In the data rows, the value 128 means zero.
Each row has a hidden score. How much does it go up from the first row of each pair to the second? 15 means little or no change, 30 a big rise and 0 a big fall. The score is a weighted sum of the row's numbers plus the product of two more (or one squared), each taken from its middle value.
171 116 160 132 125 126 122 123 161 137 130 141 159
167 125 145 140 120 134 109 121 167 131 129 138 164: 15
68 169 88 87 123 126 133 180 64 132 139 129 78
166 99 172 133 130 127 118 116 157 151 134 154 156: 19
124 152 92 145 124 102 160 119 114 160 132 137 99
140 102 137 164 130 118 144 114 138 136 122 123 119: 10
70 173 86 88 122 120 128 178 66 130 137 127 76
114 163 83 142 120 103 152 115 119 153 135 130 110: 20
133 155 122 102 119 147 123 139 140 113 136 115 153
139 96 136 163 126 120 138 117 140 132 117 115 121: 14
128 100 135 166 127 123 128 102 145 131 126 130 139
129 86 141 173 121 115 112 86 147 123 119 131 151: 18
112 156 114 94 148 157 135 128 116 92 118 112 129
132 85 149 169 133 118 126 102 139 131 121 133 135: 13
134 96 131 168 122 119 118 111 150 125 115 114 128
72 173 95 82 128 118 137 190 65 135 137 121 63: 9
79 167 92 87 126 117 139 189 68 134 140 126 63
132 126 150 100 138 144 141 131 131 127 133 141 149: 15
165 111 156 137 115 132 116 112 168 132 138 143 169
79 164 95 82 127 120 142 186 62 133 137 131 66: 10
171 110 162 130 129 125 128 128 160 148 138 139 151
161 109 168 125 140 152 104 118 154 112 122 131 168: 17
155 98 169 123 134 146 114 112 149 122 124 140 174
109 166 104 95 147 158 123 126 119 75 118 104 148: 24
162 103 176 125 140 153 111 123 155 126 126 144 160
129 156 97 141 130 98 167 135 111 166 138 121 77: 16
165 118 146 122 132 146 98 131 166 104 125 118 168
134 112 119 159 125 122 133 113 149 127 129 109 133: 14
116 157 83 146 119 102 143 106 120 142 131 129 118
166 122 152 133 113 131 114 114 166 142 132 143 174: 12
126 95 135 161 124 116 131 105 145 139 126 126 141
137 139 138 100 127 136 136 147 135 125 139 122 135: 8
122 164 109 90 158 165 134 137 111 86 115 105 129
119 168 73 142 105 104 141 112 125 146 136 119 113: 9
136 100 134 161 133 120 131 113 142 129 127 115 124
123 147 100 139 123 100 164 125 115 167 136 138 89: 14
130 137 137 104 125 144 132 129 134 121 142 136 151
78 180 80 89 122 118 130 189 70 123 141 114 71: 17
126 76 151 169 132 119 125 100 142 133 115 140 130
73 164 94 84 126 120 141 184 57 141 141 127 64: 12
167 103 177 135 120 128 123 114 153 155 137 159 165
149 130 127 127 118 154 78 106 166 80 117 118 201: 23
153 95 181 125 138 143 107 108 148 119 125 152 177
45 186 73 93 102 125 105 139 74 112 130 134 128: 15
155 110 158 129 129 150 99 106 156 109 122 141 184
140 135 138 101 134 146 136 148 131 123 132 115 129: 12
63 183 86 89 115 119 125 164 68 120 133 125 91
141 138 145 103 137 136 139 148 129 130 134 122 134: 15
119 176 63 144 106 113 136 112 129 140 131 111 116
74 158 111 84 120 117 141 177 61 141 134 146 69: 4
107 155 86 143 109 103 145 98 120 158 134 138 119
64 170 92 87 120 120 131 177 64 132 132 138 82: 2
140 92 141 153 133 116 147 122 134 146 124 124 108
166 105 170 134 123 126 132 121 156 150 135 149 152: 14
161 104 169 129 140 142 105 122 154 115 119 137 168
164 106 164 122 134 150 108 122 156 119 121 136 165: 16
99 158 110 94 142 162 125 106 112 79 112 124 166
151 112 162 127 127 151 95 101 161 111 121 147 186: 12
135 101 130 166 119 116 118 113 151 114 116 111 132
132 117 110 158 121 121 120 107 153 121 125 117 140: 19
127 155 89 137 119 104 159 127 121 153 136 125 96
68 183 80 89 115 122 129 177 69 123 139 118 80: 11
157 126 143 138 109 130 104 112 166 129 136 133 175
77 178 82 85 125 118 127 186 66 128 135 113 68: 14
129 100 132 156 124 117 135 110 142 136 124 127 129
170 108 164 133 124 134 125 120 161 141 133 141 159: 12
176 115 153 133 129 130 125 133 166 145 136 129 145
168 107 166 133 124 122 126 124 160 151 137 147 149: 16
74 170 95 84 125 117 142 189 64 135 135 128 66
137 96 145 160 134 112 139 113 133 142 128 125 118: 24
149 101 176 130 136 148 109 110 154 117 125 148 179
146 97 130 187 151 135 135 32 152 122 92 139 167: 17
76 169 94 82 129 120 142 195 62 133 140 131 62
146 140 140 97 135 132 142 153 130 128 135 121 126: 18
116 153 113 88 153 159 139 136 114 98 117 111 125
127 78 152 164 130 116 123 98 147 130 126 138 136: 16
125 84 141 174 119 124 114 92 146 125 120 129 147
113 121 145 102 128 135 120 167 114 121 137 127 132: 15
166 95 181 123 142 140 111 125 150 124 127 142 160
124 87 142 162 121 116 133 95 140 140 120 134 134: 16
144 132 149 99 135 137 142 153 131 131 138 119 128
115 147 102 145 118 98 157 105 111 167 139 140 112: 24
144 101 173 128 130 147 103 100 154 113 122 152 186
67 178 81 83 115 124 131 177 69 128 134 129 84: 11
56 190 56 87 100 128 107 157 80 105 135 113 121
71 177 84 84 114 125 131 179 73 121 133 121 84: 5
70 174 85 88 117 118 129 176 71 125 132 126 79
170 122 110 178 156 131 137 74 163 109 102 103 129: 22
166 115 115 179 160 138 133 71 152 116 104 113 133
169 113 156 131 127 127 115 124 163 150 141 137 159: 14
158 104 171 128 140 142 109 115 157 114 123 140 168
79 174 81 85 123 120 133 188 66 126 145 116 68: 18
113 157 104 91 137 165 125 133 115 87 115 105 134
165 116 154 122 132 148 104 127 159 109 127 127 159: 9
127 109 120 160 120 124 121 100 149 131 119 116 149
142 83 148 168 136 117 133 121 142 128 121 124 117: 11
162 110 155 132 118 131 119 112 166 141 136 146 175
71 175 87 79 123 124 126 182 68 129 128 118 76: 7
143 88 141 166 133 123 124 116 142 132 121 119 119
153 106 173 127 136 149 109 112 154 118 120 149 168: 9
141 84 154 171 139 117 130 111 143 134 120 126 123
80 175 91 82 117 119 134 185 65 132 140 127 69: 10
69 175 85 88 116 126 133 180 67 129 134 124 82
62 175 84 89 111 124 119 163 64 122 133 127 100: 19
129 91 145 161 127 118 142 104 140 142 127 132 125
122 95 140 166 124 115 133 85 141 133 122 137 146: 19
71 173 86 87 121 122 134 176 71 133 138 127 75
129 99 130 162 120 124 127 96 144 131 120 127 136: 18
160 104 171 125 139 142 108 114 157 120 121 145 168
133 138 145 97 129 143 132 138 133 127 134 130 139: 14
118 154 97 145 120 104 158 122 122 158 132 132 95
174 117 148 136 118 126 116 124 158 138 129 133 158: 20
167 110 164 136 128 129 125 122 161 145 137 143 151
129 147 128 100 122 137 116 133 143 113 135 118 157: 18
149 105 170 128 127 149 97 101 160 112 123 150 188
160 113 154 135 116 130 111 109 164 137 136 148 174: 19
123 161 83 144 116 109 154 119 115 154 136 112 97
70 169 95 85 122 125 134 174 70 133 133 131 81: 9
121 132 151 105 127 140 131 118 129 131 133 146 163
160 94 177 124 141 144 111 119 147 121 129 150 168: 19
163 114 156 135 123 130 111 110 167 142 136 140 170
128 89 143 173 130 119 119 100 137 131 122 133 142: 17
119 147 107 145 125 100 164 116 109 170 134 135 93
168 109 160 123 135 152 110 128 157 113 126 132 154: 15
137 79 148 164 129 119 123 109 140 130 122 130 133
140 129 143 97 127 144 137 142 136 130 140 129 147: 10
106 157 119 94 151 158 138 116 112 88 112 119 143
133 140 135 96 133 143 133 137 136 119 139 120 149: 17
156 105 124 181 155 131 140 53 149 118 101 129 141
69 174 94 88 122 117 131 178 67 131 130 128 76: 7
77 191 68 84 117 126 129 188 76 115 134 106 71
170 105 170 121 140 140 121 133 156 123 133 134 145: 15
67 189 77 90 117 120 119 169 67 116 136 123 90
137 95 135 166 123 121 122 113 141 125 119 118 122: 13
142 80 159 163 136 115 136 117 136 132 116 133 107
166 102 171 124 141 147 114 137 156 122 128 140 143: 16
113 156 114 90 147 156 130 133 113 93 112 114 130
71 177 84 84 125 129 131 184 69 123 138 124 75: 11
103 154 121 97 145 157 123 111 110 86 119 129 155
118 148 103 150 121 100 163 113 112 163 129 144 100: 15
70 168 92 85 121 118 130 178 67 141 137 130 79
166 107 163 135 127 130 122 116 162 144 139 149 162: 21
70 170 89 86 124 121 134 183 64 126 135 122 71
144 101 125 156 131 114 140 125 140 132 128 110 117: 23
75 174 92 82 120 125 140 188 64 128 136 123 62
146 85 143 163 136 123 131 131 137 134 116 118 107: 22
119 112 116 164 119 121 120 97 151 118 121 122 151
127 112 158 96 133 132 129 182 114 128 142 128 96: 8
131 75 157 170 131 118 129 102 138 134 122 140 129
155 115 166 131 126 147 95 109 159 112 123 144 181: 14
133 81 142 168 129 121 122 108 143 131 118 131 131
157 108 168 124 128 149 104 111 157 113 120 143 179: 11
119 153 120 87 163 156 142 146 103 99 124 110 113
121 149 96 146 123 101 154 107 119 168 138 132 101: 11
122 159 87 139 115 103 154 120 115 150 135 130 105
144 144 136 97 134 144 136 147 138 123 131 118 131: 8
63 177 91 82 109 119 128 168 70 132 140 128 84
160 116 116 182 158 131 134 65 158 111 93 124 142: 13
72 154 106 88 130 121 142 184 60 140 136 142 67
130 90 141 168 123 117 122 97 143 122 122 126 137: 23
137 91 145 156 135 111 144 118 134 144 130 130 112
132 140 134 99 131 141 133 141 136 117 136 123 147: 12
127 95 139 161 127 117 133 104 137 140 126 139 134
64 185 66 83 106 126 120 170 78 113 135 113 95: 12
60 201 47 86 102 130 105 161 80 94 138 99 113
111 140 123 98 115 135 101 162 126 106 132 115 136: 8
162 118 117 180 156 131 143 62 156 109 97 115 143
122 149 100 142 129 108 163 125 116 161 135 131 86: 14
136 92 134 166 125 120 124 116 150 121 121 121 127
125 138 135 101 129 142 130 129 134 119 136 134 167: 14
129 85 142 170 129 120 122 103 141 129 120 131 136
128 137 140 102 127 134 130 126 137 127 135 135 151: 9
149 135 145 92 138 135 147 162 130 131 139 116 120
132 90 144 163 133 117 140 111 134 148 127 132 114: 17
120 128 137 96 125 137 108 174 117 121 133 116 119
166 110 162 124 138 147 105 127 160 118 122 136 163: 10
125 110 165 103 132 134 129 172 112 134 138 137 107
139 87 144 164 130 115 129 124 146 128 124 118 117: 22
127 105 132 162 117 120 136 106 145 132 122 122 135
80 173 87 79 126 124 138 193 62 137 139 116 63: 16
65 179 81 84 117 126 124 169 66 120 135 131 90
115 156 116 89 148 161 131 127 110 92 119 113 135: 26
123 160 89 140 115 104 158 122 117 163 134 121 100
129 87 139 169 119 116 117 96 139 124 118 132 144: 17
112 188 44 143 96 113 121 100 126 121 137 94 145
110 151 122 93 160 162 136 126 107 94 112 124 129: 4
122 120 148 101 125 137 122 173 118 124 141 131 111
111 153 120 93 155 159 129 132 113 87 117 111 132: 27
134 81 152 169 136 119 133 109 141 135 116 129 125
154 102 128 182 157 132 143 56 155 120 96 133 140: 10
80 167 86 85 127 115 144 198 61 135 144 115 57
154 85 193 127 141 147 114 114 152 129 123 155 163: 11
80 183 84 78 127 122 140 201 64 127 143 108 58
69 167 94 84 127 119 136 176 60 134 130 136 70: 8
117 138 135 102 115 144 118 115 141 118 135 135 176
139 109 126 150 127 117 132 116 144 130 129 111 122: 19
161 112 161 135 124 130 123 112 163 144 139 149 170
155 112 160 125 134 149 102 117 162 114 126 139 169: 12
144 104 133 162 130 119 142 116 138 137 129 114 122
169 113 162 139 124 127 129 116 164 147 131 151 161: 14
166 114 158 131 119 131 117 119 165 145 131 142 160
52 175 80 94 105 127 114 149 69 122 137 139 115: 14
134 136 144 98 135 143 139 141 131 130 140 126 139
72 159 106 81 126 126 139 179 65 135 135 140 72: 8
132 88 151 168 129 119 126 102 137 133 127 128 132
80 169 90 81 128 119 139 190 64 137 142 125 61: 12
173 103 184 131 136 119 135 125 154 166 137 158 141
159 103 174 130 139 151 110 114 158 121 126 140 162: 17
131 84 140 168 126 124 128 112 145 129 117 122 130
134 97 130 164 120 120 118 107 151 122 118 117 134: 16
138 127 155 97 132 136 146 146 131 135 135 133 134
113 159 90 145 118 103 153 117 114 160 139 131 108: 25
